Rotation paths and how fast each direction turns (degrees per step)
Each turn is a multiple of 5 degrees from 10 to 175, or 0.
Each row of a path follows its step; steps can be skipped.
Rotation 1:
step 0: | -137 |  -17 |   29 |   57 |  233 |   20 |   13 |  227 |  -67 |  -99 |  -64 |  152 |  282 | -213 |  212 | -177 |  216 | -109 | -138 |  171 | -184 |  146 | -148 |  171 |  -49 | -189 |   34 |  -21 |  344 |   41 |   41 |  -15 | -415 | -156 |    4 |  111 |  172 |
step 1: |  -36 |  207 |  403 |  -35 | -224 |   64 |  236 |  106 |   13 | -333 |   72 |    0 |  -63 |   76 |   34 |  180 | -208 |   61 |  -82 | -156 |   19 |  218 |  -64 |  128 |  -68 | -278 |  -73 |  109 |   13 | -146 |   97 | -489 |   25 |   29 |  -34 |  116 | -156 |
step 3: | -155 |  194 |   33 |  171 | -125 |   75 |   12 |   31 |   40 |   -3 |  155 |   97 |  -62 | -282 | -103 |    2 |  175 |  -71 |   23 |  323 | -242 |   48 |   41 | -174 | -348 | -283 |  -32 | -159 |  105 |  -18 |  -10 |    4 | -254 |   84 |   97 | -312 |  326 |
step 4: |  -80 |  321 |  173 |  -98 |  -36 | -197 |  171 |  -88 |  -43 |  191 |  -62 |  -54 |  170 |  185 |   21 |  201 |  -13 |  183 |   21 | -118 |  106 |   -9 | -189 |  311 |   31 | -305 | -241 | -238 |  210 |   57 |   39 | -209 |   -1 | -141 | -308 |  -66 |   33 |
step 7: |  -57 |  530 | -114 |  -29 | -207 |  201 |  -55 |  -95 |    2 |   15 | -140 |  -45 | -143 | -119 |  -85 |   49 |  -28 |  -71 | -197 |    5 | -164 |   63 | -223 |  308 | -148 |  -22 |  -67 |    8 |  110 |  -79 |  -81 |   63 | -146 | -142 | -443 |  181 |  -75 |
step 9: |   36 |  204 |  -88 |  222 | -157 | -180 |  223 |  245 |  175 | -216 | -152 |  157 |  289 |  -73 |   26 |  237 |  -49 |   86 |  -99 | -166 |   29 |  -57 |  330 |  -42 |   50 | -190 | -102 |  -41 |  -20 |   48 |  172 | -371 | -108 |  -97 |  -73 | -115 |  247 |
step 10: |   12 |  403 |  233 |  -60 | -285 | -148 |  101 |  162 | -153 |   96 |   45 | -265 |  147 |  -40 |  179 | -133 |  -73 |  -78 | -209 |  159 | -151 |  113 | -182 | -219 | -184 |  247 | -138 |  -37 |  166 |    6 | -178 |   39 | -113 | -279 |  -42 |  -51 | -174 |
step 12: | -149 |  198 | -109 | -127 |   55 |  193 |   85 |   71 |  355 |  -60 | -109 |  308 |  167 |  -37 |   -8 |  -63 | -270 | -131 | -146 |  -80 |  225 |  154 |  -25 |   10 | -138 | -488 |  -48 | -152 |   91 |   42 |  113 | -107 |  -92 | -160 | -189 |   21 |  -79 |
step 16: |  -42 |    5 |  142 |  151 |   37 |   27 |  362 |  141 | -182 |   27 |  239 |   17 |  172 |    2 |  -65 | -378 |  -91 |  270 | -141 |   39 | -137 |   74 | -124 |  237 |  109 |  -24 | -113 |   84 |   62 | -123 |  197 | -194 | -153 | -185 | -230 |  240 |  154 |
step 17: | -121 |   67 |   40 | -108 | -187 |  149 |  184 |  138 | -157 | -285 |   62 |  159 |   29 | -200 |  199 |  391 |  -48 | -412 | -284 | -102 |  -22 |   28 | -107 | -105 |  146 | -183 |  205 |   96 |  -85 |  111 |   30 | -163 | -159 | -156 |  -45 |  -81 |  -23 |
Speeds:
| -72 |  -5 |  83 | -93 | -28 |  37 | -33 |  -3 | -94 |  -5 |  17 | -47 | -15 |  27 |  25 | 164 |  97 |  15 | -31 | 112 | -66 | -23 | -47 |  94 |  40 |  17 |  14 | -30 |  28 | -24 | -83 | -42 | -19 | -31 | -14 |   8 | -64 |
110
|  -77 |  -17 |   13 |  -29 |   54 |   67 |  -12 |   73 |  -31 |  -82 |   -8 |   42 |  -79 |   55 |  -58 |  -90 |  -15 |  -17 | -107 |  -69 |  -79 |   50 |  -83 |  -71 |   60 |  -56 |    2 |   40 |  -49 |  -81 |    5 |   23 |    8 |  -14 |  -20 |   83 |  -91 |
70
|  -74 |  -29 |  -73 |  -52 |  -93 |  -87 |   70 |   31 |  112 |   -3 |   61 |  -58 |  -25 |   -6 |  -51 |  -58 |    8 |   39 |   77 |  148 |   41 |   26 |   14 |  -31 |   38 |  -34 |   18 |   68 |   21 |  -15 |   13 |  -23 |  -29 |   27 |  -66 |   31 | -101 |
175
|   21 |   47 |   46 |  -51 | -110 |  -51 |    2 |   22 |  -32 |  -43 |  -64 |  -47 |   49 |   -2 |   66 |   59 |    0 |  -12 |  -77 |   11 |   14 |  -20 |  104 | -113 |   -7 |   35 |  -60 |  121 |  -46 |  -54 |  -20 |   72 |   59 |   79 |   66 |   69 |   11 |
90
|   47 |   32 |   30 | -166 |   -2 |  -17 |  -52 |   60 |   10 |  -23 |  103 |   32 |  -32 |  -67 |  -27 |  -35 |  -97 |  -52 |  -16 |   27 |  -18 |  -34 |   23 |   24 | -155 |  -29 |   82 |   22 |  -49 |   39 |  -38 |   -5 |   -5 |  -73 |   69 |  -17 |   -8 |
155
|   2 |  39 | -24 | -16 | 109 |  32 | -61 |  45 |  68 |  39 |  10 |  15 |  73 |  -1 |  23 |  -3 |  48 | -74 | -47 |  52 |  -5 |  63 | -50 | -67 | -60 | 159 | -49 |  34 |  84 | 111 | -20 |  44 | -18 |  30 | -54 |  23 | -75 |
140
|  -9 | -32 |  12 |  49 | -63 | -10 | -97 |  14 |  95 | -16 | -29 |   4 |  30 | -43 |  62 |  -2 | -35 | -39 | -65 | -21 | 100 | -55 | -65 |   4 |  55 | -14 |  99 |  24 |  86 | -93 | -99 |  93 | -13 | -92 | -57 | -50 |  14 |
145
|   15 |  -59 |   -7 |   63 |  -16 |  -32 |   -2 |   66 |   12 | -105 |  -44 | -114 |   18 |  -87 |   -7 |   11 |   -8 |  -58 |   17 |  -50 |  -48 |   35 |  -28 |  120 |  -27 |  110 |   37 |   58 |  -82 |  -14 |   29 |  -59 | -103 |    8 |  -36 |   80 |   40 |
45
Rotation 2:
step 1: |  171 |   18 |  -85 |  107 |  -75 |   64 |   72 |  199 |  -65 |   56 |  249 | -228 | -107 | -117 |  373 |   78 |  -29 | -150 |  -42 |  108 | -156 | -182 |   97 |  -33 |  -39 |  -85 |  -67 |  -68 |  -16 |  -76 | -298 |  -54 | -145 |  486 |  147 | -201 |  231 |
step 2: |  236 |    0 | -111 |  250 | -163 |  316 | -332 |  173 |  155 |   13 |   90 |  -12 | -145 |   65 |  -33 |   66 |  124 |  -11 |  149 |   81 |   60 | -173 |  170 | -179 | -166 | -372 | -110 |  183 |   45 | -142 |  249 | -105 | -101 |   82 |  -87 | -218 |  123 |
step 3: |   44 |  -86 |   57 |  109 | -280 | -205 |  -75 |  -78 |  227 |  -50 |  213 | -208 | -118 |  -72 |  102 |  333 |  205 | -223 |   35 |   -4 |  -36 |  -20 |   48 | -354 |   40 |  -72 |  349 |  -35 |   31 | -192 |   -8 | -190 | -149 |  170 | -134 |   70 |  195 |
step 4: |  -45 |  -13 |  -30 |  264 |  -51 |  248 | -134 | -181 |  -28 |  203 |  113 | -380 |  -88 |  -45 |  -45 |  171 |  226 | -111 |  236 |  144 |   90 | -177 |   63 |   60 |  232 |  -60 |   90 |  -49 |  124 | -150 |  -50 | -249 | -213 | -117 |  228 | -289 | -111 |
step 9: | -282 |   27 |   -8 |  229 |  -47 |  185 | -192 |  184 |  109 |  223 | -236 |   98 | -157 |   62 |  -44 |    9 |   60 |  242 |  103 |  174 |  244 | -298 |   10 |  265 |  121 | -140 |  -73 |  105 |  269 |  -79 |  156 |  112 | -126 |  195 |  -73 |  -68 |  239 |
step 11: |  -25 | -241 | -338 |  -22 |   62 |  234 | -171 |   -7 |  172 |   61 | -134 | -164 | -104 |  180 |  -82 |  518 |  114 |   12 |   75 |   79 |   61 | -120 |  208 |  230 |  147 | -161 |   27 |  163 |   63 |   14 | -150 |  185 |  -26 | -116 |  119 | -124 |    9 |
step 13: |  271 |  -75 | -266 |  124 | -100 |  149 |  -52 |  191 | -157 |   88 | -154 | -217 |  113 |  -53 |  224 |  254 |  -60 |  184 |   48 |    9 |   76 | -333 |  -66 |  294 |  188 |  -55 |  265 |  -89 |    8 |  125 |    9 | -101 |  -73 |  245 | -172 | -126 |  -89 |
step 14: |  186 |   90 | -363 |  -90 | -224 | -154 | -216 |  176 |  -11 |  -45 |   80 |   -6 | -427 |  182 | -114 |   70 |  -37 | -160 |  -77 |  142 |   44 | -112 | -169 |   70 |  134 | -440 |   46 |    6 |  202 |  111 |   42 |  -36 |  -57 |  132 | -125 |   50 |  -12 |
step 15: |   48 |  -24 | -309 |  107 |   45 |  -63 |  -58 |    9 |  -34 | -296 |  268 | -430 |  156 |  -64 |  -51 |  445 |  175 |  -87 |  -46 |   38 | -148 | -162 | -134 |   -2 |  -74 | -151 |  -88 | -117 |   30 |  243 |  -65 |  -14 | -134 |   64 | -199 |  -36 |  199 |
step 16: | -167 |  136 | -159 |  339 | -173 |   15 | -134 |  -58 |  -52 |   69 | -149 |  100 | -179 |  124 |   24 |  257 | -154 | -259 |  233 |  293 |  -33 | -261 | -221 |   10 |   -2 |  -61 |   -1 |  -23 |   32 |  138 |  100 |  -54 | -344 |  -72 | -131 | -253 |  201 |
Speeds:
|  29 |  40 |  68 |  45 |  -8 |  70 |  71 |  62 |  52 | -12 | -22 |  26 |  72 |  60 |  67 | -35 | -48 |  -3 | -16 | 108 | -46 |  -3 |  39 |   7 | -26 |  98 |  -8 |  27 | 175 |  80 | -12 | -28 | -96 |  34 |  -5 | -29 | -43 |
95
|  -17 |  -49 |  -31 |  -76 |   -3 |  -18 |  -25 |  -31 |    0 |   37 |  -86 |   12 | -102 |  -36 |   65 |  -12 |   26 |  -84 |  -45 |   46 |  110 |   49 |   31 |   91 |  -56 |   -5 |  -67 |  -63 |   30 |   33 |   72 |  -67 |  -70 |    7 |  138 |  -33 |   32 |
145
|   60 |   31 |   88 |   25 |  -40 |    9 |   12 |  -21 |   39 |   10 |   50 |  -31 |    8 |  -83 |   42 |  -49 |  -13 |  -91 |   -7 |   20 |   -7 |  -99 |  -14 | -184 |  -41 |  -20 |  -63 |   22 |  -47 | -111 |   12 |  -66 |  -27 |  -39 |   83 |  -51 |  -10 |
20
|    8 |   86 |  -16 |   38 |  -21 |  -50 |    5 |    3 |  -71 |  -54 |   35 |  -47 |   38 |   -3 | -111 |   -5 |  -40 |  -73 |  -15 |   43 |   85 |  -63 | -159 |   47 |    3 |   81 |  -72 |  -80 |   19 |   46 |   22 |  -26 |  -13 |  -65 |  -19 |   96 |  -16 |
40
|   28 |   26 |  -56 |   18 |   -3 |    7 |   41 |   25 |   60 |   -1 |  -42 |  -90 |   30 | -111 |  -20 |  -40 |   -5 |  -11 |   38 |   46 |  -62 |  -40 |  123 |  -19 |   32 |   39 |   45 |  -80 |  -34 |  121 |    4 |  -22 |  118 |    2 |   62 |   71 |  104 |
155
|   48 |    2 |    1 |   -7 |  148 |   16 |  -23 |   13 |  -36 |  -69 |  -36 |  -55 |   36 |   20 |   15 |   98 | -105 |   90 |    6 |  -13 |   73 |   24 |   26 |  -42 |   42 |   43 |  -27 | -110 |   35 |  -85 |  -28 |  -74 |   34 |   -6 |    5 | -107 |   53 |
155
|   72 |  -82 |  -22 |  -48 |  -53 |   31 |  -46 |   47 | -105 | -105 |    4 |   35 |  -28 |   36 |   19 |  -71 |    6 |   15 |   51 |  -56 |  -44 |  -83 |   85 |  -28 |   31 |   34 |  -67 |  -94 |   -6 |  -36 |   61 |   20 |  -58 |  104 |  -17 |   86 |  -49 |
60
|   86 |   16 |   26 |  -25 |   63 |   60 |   55 |  -15 |   -5 |  -17 |   11 | -110 |  129 |    6 |   51 |    7 |  163 |   33 |   68 |   27 |    6 |   60 |  -73 |   43 |   32 |  -42 |  -43 |    0 |  -66 |   21 |   90 |   50 |  -28 |   34 |   48 |  -20 |  -36 |
160
Rotation 3:
step 1: |  -31 |   63 |  246 |  175 |   -8 |  246 | -264 |  -79 | -212 |  143 |   22 |  167 |  165 | -137 |  118 |  118 |  -32 |   48 |  147 |  245 |  351 | -173 | -173 |   80 |   94 |  206 | -103 |  229 |  118 |  155 |  198 |  -30 |    0 |   98 |  380 |  129 | -197 |
step 2: | -469 |  184 | -139 | -192 |   27 | -268 |  -28 |   -2 |  -81 |  281 |  242 |  135 | -104 |  -78 |    2 |  194 | -126 |  126 | -191 |   38 |  -14 | -177 |   56 |  -55 |  282 |  130 |  -85 |   52 | -120 |  104 |  -31 | -241 | -138 |   94 |  157 |  390 |  127 |
step 3: |   -2 |   -9 | -312 | -298 |  201 |  100 |   67 |  -32 |  -17 |  -54 |   58 |    5 |  142 |   92 |  469 |  -17 |  -27 | -349 |   53 |  -60 |   89 | -106 |  -13 |  225 |  -20 |  386 | -270 |  222 |   54 |    6 |  156 | -189 |   82 |  145 |  200 |   17 |  121 |
step 4: |   65 |  187 |   62 |   87 |   80 |   19 | -112 |  166 | -344 |   82 |  104 |  -94 |   30 |   67 |  -88 | -226 | -406 |  -40 |  229 | -294 |  117 | -320 |  313 | -102 |  226 |  269 | -137 | -126 |  197 |  127 |  -36 |  -26 |  -20 |  -66 |  115 |  233 |   56 |
step 5: |  199 |   98 | -326 |   21 |  221 |   64 | -169 | -143 |  -46 |  297 |  230 |   80 | -224 |  -30 | -193 | -139 |  109 | -241 | -192 | -161 |  -69 |   56 |  103 |  -58 |  183 |  313 |  -88 |  309 |  -14 | -298 |  -41 | -199 | -166 |  -27 | -149 |  -22 |  127 |
step 7: | -377 |  282 |  -84 |  192 |  -33 |  -75 |  -71 |   68 | -290 |   17 |  164 |  320 | -146 |  -67 | -265 |   63 |    7 |   65 | -262 |  255 |  125 |  112 |  158 |  105 |  202 |  121 |  -69 |  -43 |  258 |  -21 | -125 | -143 | -167 |   64 |  134 |  191 |  154 |
step 8: | -170 |   60 | -368 | -192 |   40 |  178 | -215 |  150 |   52 |  -36 |  -18 |  166 |   27 |  136 |  379 |  -25 |  211 | -156 |   17 |  188 |   85 |  -22 | -110 |  306 |  194 |  295 |   51 |   84 |  -76 | -253 |  173 |  -82 | -131 |  101 |  138 |  207 | -113 |
step 13: | -250 |  104 | -167 | -160 |   18 |  110 |   14 | -232 |  -63 | -113 |  182 |  181 | -123 |   88 |  268 |  394 |   60 | -196 |  113 |  264 |   26 | -351 |  -83 |  184 |  169 |  171 | -187 |   95 |  -44 | -289 |   92 |  -66 |  -21 |   65 |  -14 |  198 |   76 |
step 15: |   12 |   43 | -316 | -129 |  378 |   27 | -234 |  214 |  -67 |  108 |  222 | -164 | -199 |  173 |  -35 |   48 | -140 |  -58 | -100 |  -24 |   75 | -181 |  130 |  -40 |  331 |  312 |  -85 |  140 |   16 |   90 | -136 | -190 |    2 |  100 | -270 |  173 | -234 |
step 16: |   48 |   -9 |  -10 |    8 |  212 |  168 | -307 | -103 | -108 |  179 | -159 |  -50 | -136 | -248 |  173 | -127 |   73 | -246 |  113 | -276 |   52 | -355 |   19 |  131 | -341 |  192 | -173 |  179 |  102 | -184 | -149 |  -87 | -188 |  142 |  -14 |  100 |  299 |
Speeds:
|   41 |  -66 |  -35 |   -7 |   -2 |  -26 |  -44 |   12 |  -28 |   42 |   62 |   49 |   15 |  -51 |   63 |   63 |   11 |    9 |   40 |    8 |    5 |  -38 |  -44 |  -95 | -108 |   19 |  -61 |   55 |   -7 |  116 |  -67 |  -66 |  107 | -110 |  -45 |  103 |   14 |
25
|  -45 |   24 |  -20 |   26 |   62 |   73 |  -89 |   60 |   21 |  -26 |  -18 |  -35 |  -21 |  -95 |   14 |    2 |   42 |   90 |  -63 |   50 |   84 |    2 |   38 |  127 |  -98 |  -14 |   23 |  -33 |  -32 |  -11 | -128 |  -18 |  -36 |  -12 |  -23 |    5 | -111 |
45
| -117 |   54 |    3 |  -13 |   -3 |  -51 |   -2 |  -49 |  -65 |   80 |    1 |   20 |   -8 |  -85 |  -29 |  -16 |   22 |  -28 |   -3 |  -87 |  -10 |   88 |   63 |  -72 | -101 |  -48 |  -11 |  -85 |  -31 |  -32 |  -91 |   24 |  -24 |   59 |   27 |   12 |  138 |
155
|   47 |  -13 |   12 |  -37 | -128 |  -10 |    2 |   12 |   55 |   31 |   74 |  -25 |  -97 |   80 |  104 |   27 |  131 |  -66 |   -9 |  -41 |   82 |   31 |   53 |   17 |  -16 |  -60 |  -89 |   46 |  -17 |  -84 |  -11 |  -47 |  -28 |   57 |  -31 |    7 |  -28 |
140
|   25 |  -56 |  107 |   67 |   -5 |   60 |  -34 |  -91 |    8 |   12 |   86 |  135 |  -39 |  -37 | -102 |   15 |   60 |  102 |  -15 |  -13 |   13 |  -17 |  -33 |   55 |  -32 |  -44 |   64 |   62 |   10 |   -2 |   77 |  -29 |   22 |   91 |  -19 |   22 |   56 |
65
|   51 |   27 |   -8 |  -80 |   60 |  -28 |   95 |  -66 |  -34 |  -46 |  -42 |  -22 |  -75 |  -30 | -107 |  -53 |  144 |    8 |   61 |  -21 |   25 |  -62 |   73 |   44 |   60 |   85 |  -46 |   40 |  -11 |   49 |  -79 |   54 |   56 |    0 |   -8 |   40 |    6 |
35
